Look-ups in named tables: a row name and a column name give one cell, copied from the table.

Table Bab
|  | Zitafa | Bom | Bor | Sesura | Bag | Nomid |
|---|---|---|---|---|---|---|
| Firum | 102 | 199 | 111 | 112 | 107 | 146 |
| Mirebo | 93 | 174 | 80 | 217 | 152 | 194 |
| Pekek | 162 | 171 | 118 | 17 | 171 | 161 |
| Les | 126 | 234 | 64 | 87 | 120 | 232 |
| Riz | 53 | 159 | 176 | 107 | 156 | 235 |
| Vinilo | 88 | 240 | 121 | 17 | 106 | 211 |
| Tefo | 57 | 152 | 165 | 212 | 141 | 165 |
| Zevigav | 121 | 191 | 184 | 33 | 161 | 137 |

What is the Bag of Les in Bab?
120
What is the Nomid of Vinilo in Bab?
211
What is the Bor of Vinilo in Bab?
121
What is the Bom of Tefo in Bab?
152
What is the Sesura of Tefo in Bab?
212
What is the Bor of Riz in Bab?
176
What is the Bag of Riz in Bab?
156
What is the Bom of Mirebo in Bab?
174

Dusuvet:
	Vok	Risi	Gugefe	Temef	Gup	Veb	Nog	Zeze	Soz
Ratad	114	166	176	143	193	72	49	124	180
Bur	126	170	173	149	185	61	79	135	164
Fubebeb	108	163	179	139	194	80	36	119	187
Magude	143	146	140	142	178	98	111	136	152
Pozub	138	166	171	152	155	81	125	150	145
Lusu	98	162	187	135	183	101	27	116	195
Zasabop	132	142	146	137	176	119	91	129	165
Pev	134	146	148	139	175	111	97	132	162
Luni	125	137	161	133	115	185	128	138	160
Vin	168	143	126	150	154	100	178	156	117
Muf	161	134	128	144	129	148	183	153	123

What is the Temef of Magude in Dusuvet?
142
What is the Soz of Pozub in Dusuvet?
145
What is the Gugefe of Vin in Dusuvet?
126
What is the Nog of Fubebeb in Dusuvet?
36
What is the Zeze of Bur in Dusuvet?
135
What is the Gup of Bur in Dusuvet?
185
What is the Veb of Pev in Dusuvet?
111
What is the Gugefe of Muf in Dusuvet?
128
What is the Vok of Muf in Dusuvet?
161
What is the Risi of Pev in Dusuvet?
146
What is the Soz of Luni in Dusuvet?
160
What is the Vok of Fubebeb in Dusuvet?
108
What is the Gup of Pev in Dusuvet?
175
What is the Zeze of Ratad in Dusuvet?
124
What is the Gugefe of Pozub in Dusuvet?
171
What is the Gugefe of Bur in Dusuvet?
173
What is the Temef of Ratad in Dusuvet?
143
What is the Soz of Zasabop in Dusuvet?
165
Which row has the largest Risi? Bur

Dotosa.csv
,Selusus,Safivep
Fodu,76,70
Muk,160,72
Pame,124,98
Pegaved,98,130
Basakel,89,128
Sud,62,193

Muk, Selusus -> 160
Muk, Safivep -> 72
Sud, Safivep -> 193
Pegaved, Selusus -> 98
Basakel, Selusus -> 89
Basakel, Safivep -> 128

Table Misuso
	Tifufaz	Sisin
Nipu	6.041	6.584
Serofe	2.959	7.090
Nizi	1.481	0.461
Zuri	2.678	6.312
Mik	1.620	0.068
Vab	0.599	-6.288
Tesik	2.257	-0.536

What is the Sisin of Nipu in Misuso?
6.584
What is the Sisin of Tesik in Misuso?
-0.536
What is the Sisin of Zuri in Misuso?
6.312
What is the Tifufaz of Tesik in Misuso?
2.257
What is the Tifufaz of Vab in Misuso?
0.599
What is the Sisin of Vab in Misuso?
-6.288
What is the Sisin of Serofe in Misuso?
7.090

Kipetaf
         Nizon  Tep  Pamano  Rivukos  Bobuko  Toben  Bopusu  Roval  Rok
Kivumuz      4  190     126       39     108     52     193     72   96
Tos        157   27     117      185     203    254     136    149  203
Zuton       91  193     109       10     212    128     213    125   81
Nefafo      51   24     156      192      49    233     107    103  219
Kufusid     61    9     168      205      48    223     100     88  227
Fedofiz    171  163       0      208     212    116       3    137   80
Butate      54  115      47      226      61     67       1     71   88
Pigu        58  125      27      212      82     59       6     67  100
Gubu        76  194     125       63      60     22     112     99   66

Tos, Toben: 254
Kivumuz, Roval: 72
Fedofiz, Rok: 80
Fedofiz, Tep: 163
Tos, Bopusu: 136
Pigu, Tep: 125
Zuton, Nizon: 91
Butate, Rok: 88
Zuton, Rivukos: 10
Kufusid, Bobuko: 48
Fedofiz, Toben: 116
Tos, Pamano: 117
Kivumuz, Toben: 52
Kufusid, Rok: 227

Papo.tsv
	Famud	Nupapu	Lini	Tilin	Gosop	Punodu	Kidonon	Fumu	Momal
Falopok	30	24	73	60	69	54	30	108	240
Vifizip	188	68	207	19	116	75	17	64	137
Musos	144	78	180	37	148	53	145	46	52

What is the Kidonon of Musos in Papo?
145
What is the Lini of Vifizip in Papo?
207
What is the Fumu of Vifizip in Papo?
64
What is the Gosop of Falopok in Papo?
69
What is the Famud of Falopok in Papo?
30
What is the Lini of Falopok in Papo?
73
What is the Kidonon of Vifizip in Papo?
17
What is the Punodu of Vifizip in Papo?
75
What is the Lini of Musos in Papo?
180
What is the Tilin of Musos in Papo?
37
What is the Famud of Musos in Papo?
144
What is the Tilin of Falopok in Papo?
60
What is the Nupapu of Musos in Papo?
78
What is the Kidonon of Falopok in Papo?
30
What is the Nupapu of Falopok in Papo?
24
What is the Famud of Vifizip in Papo?
188
What is the Gosop of Vifizip in Papo?
116
Row with the largest Nupapu: Musos

Fisidil:
,Sibanil,Ligig,Miko,Sibo,Vil,Sim
Viso,201,165,131,166,136,134
Devepu,199,218,228,147,212,188
Fepugit,10,250,220,133,202,234
Ginilik,97,210,164,126,152,181

Sibanil of Ginilik is 97
Vil of Ginilik is 152
Miko of Devepu is 228
Sibo of Ginilik is 126
Vil of Fepugit is 202
Ligig of Fepugit is 250
Sim of Ginilik is 181
Miko of Fepugit is 220
Ligig of Viso is 165
Sibo of Devepu is 147
Ligig of Devepu is 218
Vil of Viso is 136
Sibanil of Viso is 201
Vil of Devepu is 212
Sibo of Viso is 166
Ligig of Ginilik is 210
Sibo of Fepugit is 133
Sim of Fepugit is 234
Miko of Ginilik is 164

Dudevip
          Ral  Delib  Nemumov  Vegud  Perofog
Rel      15.4  -22.9    -54.3  -20.4    -57.6
Birufe   16.0    7.0    -74.9   -0.5    -45.7
Vav     -21.5  -12.7    -18.5  -19.1    -14.4
Vut     -84.8   -9.9     75.7  -21.4     72.6
Ragula  -40.4  -23.0    -20.7  -46.7    -18.5
Vepime   -5.9  -33.3    -27.7  -15.8    -45.1
Terag   -13.8  -32.1     -6.1  -19.0    -24.6
Beres    32.7  -30.1    -98.6  -24.6    -97.2
Bibugo  -10.2  -13.7    -36.3  -30.6    -28.0
Duz      11.0  -27.8    -59.1  -30.0    -62.8

What is the Delib of Birufe in Dudevip?
7.0
What is the Perofog of Beres in Dudevip?
-97.2
What is the Ral of Beres in Dudevip?
32.7
What is the Perofog of Vepime in Dudevip?
-45.1
What is the Vegud of Terag in Dudevip?
-19.0
What is the Perofog of Birufe in Dudevip?
-45.7
What is the Ral of Birufe in Dudevip?
16.0
What is the Nemumov of Beres in Dudevip?
-98.6
What is the Ral of Vepime in Dudevip?
-5.9
Row with the largest Delib: Birufe

Vuto:
columns: Lupal, Manove, Gevabeb
Vak: [91, 187, 217]
Par: [78, 67, 41]
Rorotel: [67, 86, 88]
Galilop: [77, 114, 130]
Rarot: [92, 105, 107]
Nizem: [180, 94, 87]
Lusuge: [47, 21, 19]
Zat: [98, 108, 105]

Lupal of Galilop is 77
Lupal of Par is 78
Gevabeb of Rorotel is 88
Lupal of Lusuge is 47
Lupal of Nizem is 180
Manove of Lusuge is 21
Gevabeb of Zat is 105
Manove of Rorotel is 86
Manove of Par is 67
Gevabeb of Rarot is 107
Manove of Galilop is 114
Manove of Nizem is 94
Gevabeb of Nizem is 87
Gevabeb of Vak is 217
Lupal of Rarot is 92
Lupal of Vak is 91
Gevabeb of Par is 41

Magis:
         Susafi  Lozutob  Ralip   Vige
Gek       85096    47964  10098  29428
Pitar     87105    49107  11508  29184
Zomubiz   75997    48324  17831  29771

Lozutob of Gek is 47964
Susafi of Zomubiz is 75997
Vige of Gek is 29428
Susafi of Gek is 85096
Ralip of Zomubiz is 17831
Lozutob of Pitar is 49107
Vige of Zomubiz is 29771
Lozutob of Zomubiz is 48324
Vige of Pitar is 29184
Which row has the largest Vige? Zomubiz

Sofe:
	Rif	Nasol	Zed	Dud	Duvep	Lesakaz	Daragab	Tobate
Pilave	0.848	0.420	0.331	0.324	0.863	0.365	0.072	0.374
Vob	0.330	0.569	0.749	0.429	0.483	0.470	0.000	0.335
Saf	0.796	0.433	0.353	0.383	0.805	0.381	0.121	0.391
Bozuvi	0.035	0.664	0.835	0.685	0.481	0.602	0.116	0.388
Dap	0.922	0.762	0.626	0.050	0.179	0.325	0.622	0.102
Mis	0.641	0.340	0.030	0.516	0.692	0.474	0.748	0.649
Duferu	0.989	0.771	0.646	0.078	0.162	0.301	0.614	0.119

Vob, Lesakaz -> 0.470
Duferu, Rif -> 0.989
Mis, Zed -> 0.030
Duferu, Lesakaz -> 0.301
Duferu, Zed -> 0.646
Vob, Duvep -> 0.483
Which row has the largest Daragab? Mis

